In the data rows, 128 means zero.
Some points:
[175 225 154 160 190 217 101 137 150 171 171  59 183 145 100 127 173  73
  90 110  93 200  85 112  63 165 101 179  84 225 169  42  62 230 207 142
  61 191 135 182 113 130 169   0 124  48 130 118 127 130 170 173 124 180
 192 112 195 121]
[154 172 119 142 108 188 109  46 173 174  90  97 138 201  96 158 112 203
 130  94 166  64  98  11 164  86 172 128  97  88  98 137  87  80 120 102
 127 152  61 108 120 124  87  91 126  37 207 167  76 131 161  55 164 146
  93  80 176 128]
[114 211 103  53 115 148 153  88  57 136 128 100 139  17 145 100 102  93
  51 206  99 138  50 167 210 136 200 161 139  68 117 119 166 126 128  71
  36 145  87 128 189 111 154 105 147 145 197 147  85  93  87 193 159 170
 155 174 169  62]
[144  96  58 123 166 138 143  49  51 182 130 104 192  63 174 145  76 160
 135  89 100 160 187 154  60  63 125 201  78 121  82 127 126 141 100 142
  95 145 129 140 136 155  43 110 104  93  48 150 124 102 118 108 127  91
 128 188 204 184]
[187 233 135 121  92 100 105  91 138 228 150 155 180 157  87  60 113 149
 138 125  87 189 164 151 107 108  79 134 151 200  95 125 119  75 125 165
 139 106  98 118 198  64 143 119 142 139 146 108 174 161 104  63 105 107
 173 117 126  74]
[145  62  73 135 108 170 120 138  69 172 140 128  67 136 125 162 136 147
  45 102  74 153 132 175  97 146 137 126 157 105 109 141 130 116 132  89
 150 188 106 134 170 167 116 146 125 161 159 109  45 230 154  56 153 199
 156 107 117 151]
[220 184 144 144 121 219 106 117   0  59 120  75 109 162  82 166 191  85
 107  96 138 129 170 123 197  67  98 155 164  64  50 146 123 170  91  93
 118 112 143 165 159 128 137 146 146 181 132 111 172  78 153 164 127 179
 117 138 162 143]
[154 141  22 181 125  75  92  91  83 115 169 142 127 160 124 100 142 244
  78 115 101 147 120 123 146 155 166 142 205 142  82 106  98 135 157 125
 215 153 163 144 116  90 142 110 145 124 146 182 124 125 171 215 157  97
  96 157 143 117]
[ 75 125  99  94 145 179  74  98 180 214 152 139  96 208 139 135 153 146
 159 107 129 157 132 124 183 144 110 188 101  75 134 255 109 118 152 168
 134 128 109 135 118 182 139 139 135 147 109 125 110 139  48 199 167 144
 127 159 122 130]
[ 67  73 192 143 146  92 136 151 139 220 151 217 181 136 109 150 110 141
 150 144  84 106 157  84 189 110 152 132 135  78 114 121 144 198 135 143
 153 103 114 114 188  80 129  97 174 133  70 147  49 118 180 134  93 167
 153 122 154 134]
[190 122 147  97 148 119  96 176 197 100 115 138 153 152 133 116 194  82
 146 120  98 171 177 109  96 122 162 166 185 104  57  92 138  96  68  74
  81 200 134  58 161 157 123 109 178 121 148 161  88 108  33 128 119 136
 100 162 144  58]
[164 113  59 166 133 156 112 123  69 195 110  81 111 115 149  38 137  65
  82 215 134  49 173  89 138 124 125 184  51  82 109 128 113 208  78  85
 176 158 157 168 101  95 146 164 102 186  89  89 109 138 108 129 150  92
 132  83 145  30]
[ 78  43 135 156 162  57  99  37  73  84 122 157  80 116  36  98 151 123
  66 138 117 192 111  76 100 126  82 173 102  87 112 179 138 139 139  92
  76 113 138  90 105 140 152  71 133 122 169 153 132 105 106  88 154 127
 138 102  78 156]
[111  91  93 177 117 160 152 131 169  70 169  65 187 117  79  36 161 154
 127 167 140  86 124 144 159 136 118 114 150 127 140 214  97  96 106 103
 109  80 183 103 217 160  74  98 110  92 134 106  70 143 159 153 101  63
 195 106 133 144]
[ 39 144 117 175  90  71  94  92 116 134 187  97  99 146 118 105 118 126
 110 110 105  94 118 143 161 109 112 110  99  69  92  20  95  46  94 137
  77 179 138 204 154 158  73 125  83  84 106 159 160 151  64 188  18 150
  88  29  99 168]
[212 112  61  87 185 122  92 156 145 130 171  98 109 107 191 181 119 134
  81  58  85  93 106 127 127 122 151 120  81 180  61 152 139 175 140 126
 159  51  88 125 189  65 150 141 128 122 154  91 147 146  84 146  76  82
 136  93  86 170]
[132  96 254  39 143 125 116 131 148 131 124  93  93  97  93 115 114 193
 138  86 181  71 153 145 141  81 115 186 142 182 173  83  80 121 105 156
 191 125 146 104 108  93  80 113 120 129 134 137  77 146  88 170 203 151
 191 120  87 183]
[102 151 123 197 182 179 126  33 151 118  99 119 180 162 110 154 138 177
 127  84 145 167 146 207 159 207 126  28  73 164 111  78 138 134  57 102
  95 116 131  79 126 100 178 101  17 210 118 133  81 140 112 148 161 107
  80 124 109 149]
[ 69 100 162 128 147 120 118 104 111  97 163 172 144  83 165 140 241  93
 166 117 103 116  75 158 133  93 122 138 149 152 156 209 157 117 128  90
 197 164  95 126  98  77  98 121 101  98 132 124 114 158 110 130 152 147
 109 113 166 146]
[122  63 134 146  84 139 116  98 172 120 154 100 144 119 185 144 105 111
 145 139 176 111 110 193  50  62 154 114 118  81  72 183  34 116 149 142
 133 148 154  93 153  87 193 118  87 182 143 242 167 134 182 139 138 159
 176  61 131 143]
[ 47  51 162 169 117 155 129 126 144 114 184 115 188 142 142 159  54 106
 103 143 150 166 176 142 148 112 118 180 116 161 163 111 200 107 114  69
 185 149 145 120 118 162 119 113 235 135 206  81 151  85 122 158 119 129
  92 152 117 100]
[104  59 125 123  25 140 155 170 141  75  96 156 126 137  67 143 122 123
  85 110 108 169 146 123 146 147 104  84  47 151 138 146  62  80 155 128
 198 131 135 142 167  90 128 156  92  78 111 185 117  71  65 126 153 128
 185 163 160 135]
[243 121 198 103 133  82 139 139 179 130 181 145 108 132 127  43  88  89
 131 101 151 202 110 146 174 200  81 110 116  92  80 120 199 134 120 209
 131  83 105 155 108 151 139 140 146  86 130 167 122 181 182  92 130 133
  86 162 168 102]
[105 137 132  47  82 122 136 123 156  98 133 106 126 149 116 102 146 137
  97 154 104 128 210 158 150 105 113  49 122 187 182 172 121 172 116 105
 166 112  68  99  99 168  77 113 124 104  79 181 122  66 147 140 121 186
 127  86  63 107]
[ 53 148 140 115 114 149 149 208  98 117 104  95 139 129 124  75 106 152
 165  53 112 124 125  84  58  83 161 121 115 114 137 168 224 151 124 198
 142 164 142 143 136  72 143 102 125 125 132 122 103 119 136 135 148 132
  85 124  68 121]
[105 125 145 222  90 100  88  89 148  71 122 157 167 117 156 113 114 128
 150 137 162  94 153 115 156 145 157 173 165 176 203 107 192 220 144 147
 133 169 104 107 190 158 139 217 172  94 164 146 143 115  76 111 159 191
 136 156  98 145]
[ 91 131 222 128 143 150 104 192 104 102 109 161  63 118 172 108 142 182
 123 139 101 126 182 126 113  47 123 114 104 155 192 120 104 169 149 105
 127 118  89 112 108 120 103 171  97 160 174 182 143 205 138 145 112  46
 129 145 153 140]
[ 60 114 155 135 194 104 176 180 118 105 138 108 118 199 173 118  92 144
 122  83 174  96 140 138  92 128 126 125 188 108 162 164 126 134 166  82
  81 107  84 217  88  63 107 125 109 161 100 134 132 166 101  51 118 117
 139 177 140 116]
[144  97 213 110 131  62 103 141 110 135  90  79 102 118 163 160 122 182
  84 108  89  72  86 111 135  85 116 104 148 212 223 198 171 101 149 104
 140 173 172 143 128 145 120 118  92 215  90 142 148 125 128 126 118  98
 139 106 180 116]
[136 135 115  46 135 119 132 126 126  93 127 164 166 157  95 126  87 143
 220  93 115 168  88 137  73 149  85 147 144  24 147  58 178 136 188 103
 174  67 118 128 140 177 142 217  42  90 145  72 125 112 199 127  77  95
 150 132 118  48]
[ 89 196  82 210 182 108  39 199 148  73 134 148 108 117 174 116 104 132
 103  95 149 115 125 126 157 117 112  72  51 108 132 124  65   0  93 181
  98 137 135  31  48 142 149 140 114 143 115  41 125  53 184 110 149 202
 202 110 145 158]
[189  87 125 141  65 153 180 173 130 141 168 212 137 146 105 100  95 154
 220 148 146 157  62 125 138 132 165  36 144 112  95  70 167 182 159 100
  50  94  73 134  66 161 110 139 185 125 103  71 207  95  88 117 188  84
 153  81 120 128]
[ 57 119 184  51 138 158  41 127  88 107  96 134  91  83 114 147 129  45
 162 171 129 152  71 132 121 231 188 129 187 223 105 123  18 145  60 194
 104 114 140 168 167 142 161 161 201 107  90  75 169  96 173  82 101  72
  54 167 144  66]
[199 129 114  73 127 204 138  90 139 115 128 178 156 111 163 101 113 109
 148 193 139 152 122 101 105 140  98  56 146  99 157  54 169  90 239 153
 124  93 220 125  80  84 116 182 186 126  86 109  95 140 104  74  63 137
  37 133  98 149]
[107 170 130 146  66 126 196 157 128 177 125  94  78 125 170 150 128 127
 167  99 116  91 105 108 100 222 125 139 114  88 142 125 162 151 119 107
 128  57 165  35  53  67  73 138 150 149 119 138 218 178 148 114  74 128
 147 186 128 140]
[149  88  46  90 168 112 167 139 143 124  67 169 107  95 111 157 142 118
 183 110 167 101 138 149 170 132  95 163 113 186 154 135 145  83  88 120
  73 183 112 141 134 115 178 164 191 127  93 155 170 140 201 140  79 104
 124 115  96  88]
[140 148 134  60  43  16 165 133 148 119 126 114 184  93 112 162 169 112
 187 152 200 146 179  66 174 117 164  92 101 215 147 155  53  97 138 108
 128 125 208 182  74 237 163 108  69 121 158  76 117 144 135 161 173 212
 128 161  57 208]
[182 120 136 177  99  90 226 112 146 158 124 107  35 123 146 138 185  75
 195 146 123 137 150 154  92 171 184 125 155  98 186  86 154 101 178 180
 111 102  90 150 127 155 164 135 159 125 166  63 104  32 134  91  94  61
  96 145 127 133]
[181 183 159 150 162 127 159 141 152 114 158 188  73 154 120 237 123  90
 144 207 147 116 137 164 106 141 195 144 137  97 131 124 218  98 144 149
  99  78 207 157 108 134 149 119 111  39  79 106 169 154 141  79 160  81
 116 144  68  64]
[109 202 164 178  83 101 177 224 106 141  46 146 119 110 154 154  95 135
 124 141 188  65 103 152 106 152  66 159 144 180  83 151 123 148 223 111
 115 110 117  90  98 186  83 165 123 173 119 146  99 123 111 139 124 102
  67 105 105 143]
[ 78 110  41 193 197 128 137 133 200 102   0  51 141  47 147 194 130 110
  99 201  98 148 111  74 128 107  53  32 214  46 113  92 100 104  48 188
 200 121 105 164 104 160 157  91 122 151 111 121 178 173 131 177 174 131
 172 144  89 194]
[155 144  70  46 178  97 182 167 135 110 132 210 129 176  89 145 104  81
  94 170 154  57  68 133  57 151 141 142 142 149 170 114 134 140  48 186
 147 136 134 116 119 124 133 137 103 184 136 106 189 129 136 101  97 115
  75 136 188 182]
These points spread out most along one direction. Take the direction at right angles to it along which they spread out most. Go by this last direction. How many in every 100 of the points above lie lower along it than each point below? Round to a whole number. More than half of the points above lie lower than the first one.
[136 135 115  46 135 119 132 126 126  93 127 164 166 157  95 126  87 143
 220  93 115 168  88 137  73 149  85 147 144  24 147  58 178 136 188 103
 174  67 118 128 140 177 142 217  42  90 145  72 125 112 199 127  77  95
 150 132 118  48] 55
[144  96  58 123 166 138 143  49  51 182 130 104 192  63 174 145  76 160
 135  89 100 160 187 154  60  63 125 201  78 121  82 127 126 141 100 142
  95 145 129 140 136 155  43 110 104  93  48 150 124 102 118 108 127  91
 128 188 204 184] 86
[ 89 196  82 210 182 108  39 199 148  73 134 148 108 117 174 116 104 132
 103  95 149 115 125 126 157 117 112  72  51 108 132 124  65   0  93 181
  98 137 135  31  48 142 149 140 114 143 115  41 125  53 184 110 149 202
 202 110 145 158] 17
[105 125 145 222  90 100  88  89 148  71 122 157 167 117 156 113 114 128
 150 137 162  94 153 115 156 145 157 173 165 176 203 107 192 220 144 147
 133 169 104 107 190 158 139 217 172  94 164 146 143 115  76 111 159 191
 136 156  98 145] 33
[ 47  51 162 169 117 155 129 126 144 114 184 115 188 142 142 159  54 106
 103 143 150 166 176 142 148 112 118 180 116 161 163 111 200 107 114  69
 185 149 145 120 118 162 119 113 235 135 206  81 151  85 122 158 119 129
  92 152 117 100] 40
[154 172 119 142 108 188 109  46 173 174  90  97 138 201  96 158 112 203
 130  94 166  64  98  11 164  86 172 128  97  88  98 137  87  80 120 102
 127 152  61 108 120 124  87  91 126  37 207 167  76 131 161  55 164 146
  93  80 176 128] 79
[181 183 159 150 162 127 159 141 152 114 158 188  73 154 120 237 123  90
 144 207 147 116 137 164 106 141 195 144 137  97 131 124 218  98 144 149
  99  78 207 157 108 134 149 119 111  39  79 106 169 154 141  79 160  81
 116 144  68  64] 48
[145  62  73 135 108 170 120 138  69 172 140 128  67 136 125 162 136 147
  45 102  74 153 132 175  97 146 137 126 157 105 109 141 130 116 132  89
 150 188 106 134 170 167 116 146 125 161 159 109  45 230 154  56 153 199
 156 107 117 151] 76
[ 75 125  99  94 145 179  74  98 180 214 152 139  96 208 139 135 153 146
 159 107 129 157 132 124 183 144 110 188 101  75 134 255 109 118 152 168
 134 128 109 135 118 182 139 139 135 147 109 125 110 139  48 199 167 144
 127 159 122 130] 60
[102 151 123 197 182 179 126  33 151 118  99 119 180 162 110 154 138 177
 127  84 145 167 146 207 159 207 126  28  73 164 111  78 138 134  57 102
  95 116 131  79 126 100 178 101  17 210 118 133  81 140 112 148 161 107
  80 124 109 149] 62
[220 184 144 144 121 219 106 117   0  59 120  75 109 162  82 166 191  85
 107  96 138 129 170 123 197  67  98 155 164  64  50 146 123 170  91  93
 118 112 143 165 159 128 137 146 146 181 132 111 172  78 153 164 127 179
 117 138 162 143] 93
[187 233 135 121  92 100 105  91 138 228 150 155 180 157  87  60 113 149
 138 125  87 189 164 151 107 108  79 134 151 200  95 125 119  75 125 165
 139 106  98 118 198  64 143 119 142 139 146 108 174 161 104  63 105 107
 173 117 126  74] 83
[199 129 114  73 127 204 138  90 139 115 128 178 156 111 163 101 113 109
 148 193 139 152 122 101 105 140  98  56 146  99 157  54 169  90 239 153
 124  93 220 125  80  84 116 182 186 126  86 109  95 140 104  74  63 137
  37 133  98 149] 50
